Here are some points, one per row:
[ 43   3 -45   6   3   8 -25  32 -30 -27  14  -2  10  29  -6  20  29 -13
 -45  -3   6  -1  26  28 -39  10  44   0   2  40  48  -2  54  47 -18 -38
  80 -22 -56  17  55  27  18  21  16  32  -6  11  32 -35  16]
[  8  10 -10  43 -29 -61  44  21  57 -41  11  12 -10  26  21  62  -3  -6
 -25  26 -27  46  17  -8 -32   0 -74  71   2 -42 -13  18   3  -4 -24  11
  12 -15 -30  -1   3  10  16  -5  44  -9 -45   3  91  41  25]
[ 91  18  -5 -21   3  78 -15  -6  -9  66 -11  14  -1 -28 -36 -64 -56  -6
  -9  30 -26 -33 -39 -41 -17 -37 -39 -50 -43 -39 -74  49  -9 -58 -21  -6
  68 -37  33 -41 -19   5 -10 -33  -7 -28 -15 -47 -63  15  -9]
[ 43  -4  57  15 -53   6  -8   9 -19  -7  16   8  12   8  -7  19  36 -33
   9   7  14  -2  14  27 111 -34  11 -12  -5 -56  17  -3 -12   1 -30  41
 -58  12  -5  22  89 -13   5  -6 -10 -23  -3  26  29 -16 -36]
[-55  10   8 -20  30  65  21   7 -29 -10  57  -7  -5 -55   0 -11 -24 -34
  -7  17  34  -7 -11   7  29  -5  35 -26 -39 -10  10  76  -9 -42  61 -31
 -55  -5  58  -2  -1 -22  16   2  35 -61   2  29  -6  12  -3]
[ -3 -39  40 -40 -30 -50  17 -12 -31 -30 121  81  -2 -49 -48 -77   8  -4
  13  -8   7 -49  -7 -13 -66 -43  85 -52 -13   2   1 -25  12  25  67  10
 -28  32  36 -54  15   1 -51 -10   7 -15  13 -27  39 -34 -70]
[ 53  19 -13 -31  27 -18 -17 -32  -3  74 -20 -17  -5  38  18 -31 -39  66
  20  19 -22  11 -19   7   5  37 -21 -11   7 -40  31  39  29 -22  38   5
  16 -14 112  -3 -46  33 -22   7 -91 -13 -28  20 -46  59   8]
[-23  21 -25  23  -4  -6 -53 -69  35 -32   1   4  16 -33  22 -32   0 -35
 -15  39 -23  33  19 -22 -32  46 -45  48 -29 -14  99 -72  49 -23 -26  14
  19 -12 -11  -3 -35 -30  58 -24  20   5  -1  -9 -65  25  51]
[-20 -67  37 -37  12  16  33 -23 -21 117  -3 -52 -29 -65  24 -20 -26 -22
 -21 -16 -17  -8 -33 -31 -11 -45  21 -34  -2  15 -31 -26 -77 -56  -8 -79
 -53 -58  -6  48  83  20 -40 -45  10 -45 -49   7 -18  35 -56]
[-13  -5  20  15 -72  -4   9  47  61  28 -39   3   6  28  34  19 -20  39
  39  23  -6  22 -11  53 -31  39 -27  20  53  31  -6   8   5  17 -43 -19
 -31  -7 -17 -32  54  48 -27  50  30   0  11  11   3 -12   3]
[-12   2  17  34 -14  11  50  28 -30  -9 -38 -21  25  21  -4 111  34 -37
 -44  22  -5   5  21 -13 -40  41  20  33 -23   6  47  -6  -5  12 -17  40
   1  17  20  -3 -25 -14  47 -18  16  16  22 -34 -30 -18  37]
[   3  -13   53  -19    3   33   17    7  -13  -45  -16    8  -11   37
   25   37   20  -28   48   24    8   57   47   17   48  -16   -5   35
   -2   80 -101   -2   -3   18  -23    1   21   14  -38   38  -20    9
    1  -24  -35   23  -25   13  -12   17   15]
[-66   5 -10 -10  28  34 -88  15 -18  41 -11  32 -43  25 -22  42 -48  82
  60 -31 -20 -21 -14 -18  45 -15  14 -55  82  -5 -23  31  -1 -22   1   4
  16 -34 -19  -1 -68  48 -31   2  21 -26  -1  46 -82   4 -17]
[ 59  -7  14  21  42   7 -22  14  -3  -6  35  29   0  19  20  17  21 -13
   3 -13  13  11   8  15  15   5 -12 -22  33  13 -59 -14  -3  41  -1  16
 -62   5  30  35  93   9 -23 -12  28  -4  42  33 -15  -6  -7]
[ 32  59  13  12  -9  36  73 -24  -5 -16   4  -8  15   9 -23 -41 -13  -9
  -7   3  25 -34  -9  -9 -47   9  21   4  18  32   1  18 -17 -48  45  29
   6  -7  32  18  36  -5  72   1  21   2  18  30  29  -1  12]
[-71 -15 -50  32 -64 -86 -51 -12  13 -15 -12 -22  -8  31  -1 -60  38  13
  -4   2 -35  21   8 -17  51  18 -47  73 -40  70   9 -34   0  42 -34  13
  -6  -7  12 -35   5 -15   4   1  64   8  23 -36   2  -5  20]
[  8 -46 -41 -12   3 -51 -37  45  63 -51 -47 -25  27  48  16 -39  12  17
   3 -33 -51  29   7 -36 -49  19 -46  70 -33 -48  36 -61  82  10 -28   7
 -59 -27 -24  -6 -99 -41 -29   8  43  10 -39 -47  10 -20   9]
[ 22 -19 -19  -6   2 -14   6  -2 -68 -74  71 -59 -15   6  -8  60  20 -30
   0 -40  30 -46 -23 -11 -43   0 -31  -2 -38  22  -3 -14 -37 -23 -41  11
 -52 105  -6  -9  64 -40  -3 -32 -66  44 -24   4  49 -26 -15]
[ 14  -4  -5 -23 -50 -34 -31 -68   4 -37 -77 -12  20 -42 -40  20  20 -26
   9 -17  37 -21  23 -22  26   5   4 -12 -30  92  71  81   0  36  70  -2
 -20  47 -13  19   0 -21  31 -10 -86  59  13 -62  -6 -32 -13]
[  6  32  35  27 -15 -54 -51   6  -3 -32  20 -42  16 -50  -2 -27 -12 -16
  -5 -18  26 -13  -1 -15 -34  -1  47 -25  18 -11 -60  47  48  10   4  27
  79  23  25  24  58 -25  33 -10 -44  42  16  35   3  -3   3]
[ -2  32   9 -37  70 -48 -11  19  57  -7  54  89  23  -9 -35  30   6 -24
  26 -15  42 -27   6  -3 -11 -50  62 -21 -28 -35   0  20  39 -10  56  -7
  43  -2 -10   6  33 -11  10 -21 -23  33  24  -2 -42 -12 -49]
[ 41   0  12 -11  -8  32 -50  -5 -38  73 -32  -1 -12 -32   8  17 -38  48
 -83 -11  -1 -11 -31   5  61  -2  15   6  27 -26 -71 -43 -27 -31  17  -6
 -44 -28   3 -18 -51  68 -19  40 -30 -37   5  26  14  37   3]
[-73  48 -33   3  38  18 -49 -28  22  20 -69  11  11 -23 -16   0 -20  61
  74  -9   6 -15 -14  -1 -40  38  21 -22 -32 -33 -10 -23   9   5  79  -8
  85 -20  35   1 -21 -20  -5  38  -1 -43  14 -20  18   6  -1]
[-60  23 -49   3  54 -52  29 -24  13  -1  19   8  17  14  -8 -24  -1   5
  -8  -4   7 -25  35   6  53  51 -16 -18  17  -3  33   7 -32  27  -4 -27
 -10 -10   5  -4 -33 -32  19  53  67  66  19 -21  40 -30  52]
[  3  12 -12 -20  61  56  65  34  26  89 -13 -16   7   4 -25 -20 -29  59
 -12  12 -21  15 -16 -28  -8 -48  23 -48  23 -72 -23  21 -23 -33 -41  14
   5 -35 -48  38 -25  45   9  21 -69 -38 -11 -14 -27  40  33]
[-64 -24   4   7  53  57   6  -7 -23  -1  55 -31 -15  -2  14 -13  63 -63
  10 -14  15 -14  24  34 -19   0 -50  -2 -35  26  35  -7 -43  24 -15   7
 -13 100 -37 -24 -68 -28  11 -30  -1  73 -19  29  59 -38 -33]
[ 34 -19  14  27 -55   2  55  16   0 -49  -4 -16 -35  17  31  37   0  -3
  -9  -9  -9  52 -19  59  70 -14  -7  19  64  20  -5 -47 -69  30 -26 -37
  11 -24 -51  -6 -65   3 -45  25  -5 -50  18   3 -27 -17  -9]
[  3 -32 -17  17 -26  19  83  13  -8 -18 -87  32 -19  27  48 -32  20  12
 -19  16  -6  25 -10  28   6  -8  -5  32  44 -15  39 -35  40  28 -39  11
  30   8 -31 -28 -10  -8 -44   8  45 -20  25  -5  21  14  32]
There is one direction along which these points spread out most. Take the direction at right angles to it along which they spread out most. Go by this last direction. How many in every 100 of the points above lie lower along it than each point below? Answers are rounded to whole numbers. More than half of the points above lie lower than the first one.
[ 14  -4  -5 -23 -50 -34 -31 -68   4 -37 -77 -12  20 -42 -40  20  20 -26
   9 -17  37 -21  23 -22  26   5   4 -12 -30  92  71  81   0  36  70  -2
 -20  47 -13  19   0 -21  31 -10 -86  59  13 -62  -6 -32 -13] 86
[ 34 -19  14  27 -55   2  55  16   0 -49  -4 -16 -35  17  31  37   0  -3
  -9  -9  -9  52 -19  59  70 -14  -7  19  64  20  -5 -47 -69  30 -26 -37
  11 -24 -51  -6 -65   3 -45  25  -5 -50  18   3 -27 -17  -9] 7
[ 43  -4  57  15 -53   6  -8   9 -19  -7  16   8  12   8  -7  19  36 -33
   9   7  14  -2  14  27 111 -34  11 -12  -5 -56  17  -3 -12   1 -30  41
 -58  12  -5  22  89 -13   5  -6 -10 -23  -3  26  29 -16 -36] 71
[-23  21 -25  23  -4  -6 -53 -69  35 -32   1   4  16 -33  22 -32   0 -35
 -15  39 -23  33  19 -22 -32  46 -45  48 -29 -14  99 -72  49 -23 -26  14
  19 -12 -11  -3 -35 -30  58 -24  20   5  -1  -9 -65  25  51] 36
[-64 -24   4   7  53  57   6  -7 -23  -1  55 -31 -15  -2  14 -13  63 -63
  10 -14  15 -14  24  34 -19   0 -50  -2 -35  26  35  -7 -43  24 -15   7
 -13 100 -37 -24 -68 -28  11 -30  -1  73 -19  29  59 -38 -33] 79
[ -3 -39  40 -40 -30 -50  17 -12 -31 -30 121  81  -2 -49 -48 -77   8  -4
  13  -8   7 -49  -7 -13 -66 -43  85 -52 -13   2   1 -25  12  25  67  10
 -28  32  36 -54  15   1 -51 -10   7 -15  13 -27  39 -34 -70] 96
[-71 -15 -50  32 -64 -86 -51 -12  13 -15 -12 -22  -8  31  -1 -60  38  13
  -4   2 -35  21   8 -17  51  18 -47  73 -40  70   9 -34   0  42 -34  13
  -6  -7  12 -35   5 -15   4   1  64   8  23 -36   2  -5  20] 32
[  3 -32 -17  17 -26  19  83  13  -8 -18 -87  32 -19  27  48 -32  20  12
 -19  16  -6  25 -10  28   6  -8  -5  32  44 -15  39 -35  40  28 -39  11
  30   8 -31 -28 -10  -8 -44   8  45 -20  25  -5  21  14  32] 4
[ 59  -7  14  21  42   7 -22  14  -3  -6  35  29   0  19  20  17  21 -13
   3 -13  13  11   8  15  15   5 -12 -22  33  13 -59 -14  -3  41  -1  16
 -62   5  30  35  93   9 -23 -12  28  -4  42  33 -15  -6  -7] 64
[-20 -67  37 -37  12  16  33 -23 -21 117  -3 -52 -29 -65  24 -20 -26 -22
 -21 -16 -17  -8 -33 -31 -11 -45  21 -34  -2  15 -31 -26 -77 -56  -8 -79
 -53 -58  -6  48  83  20 -40 -45  10 -45 -49   7 -18  35 -56] 61
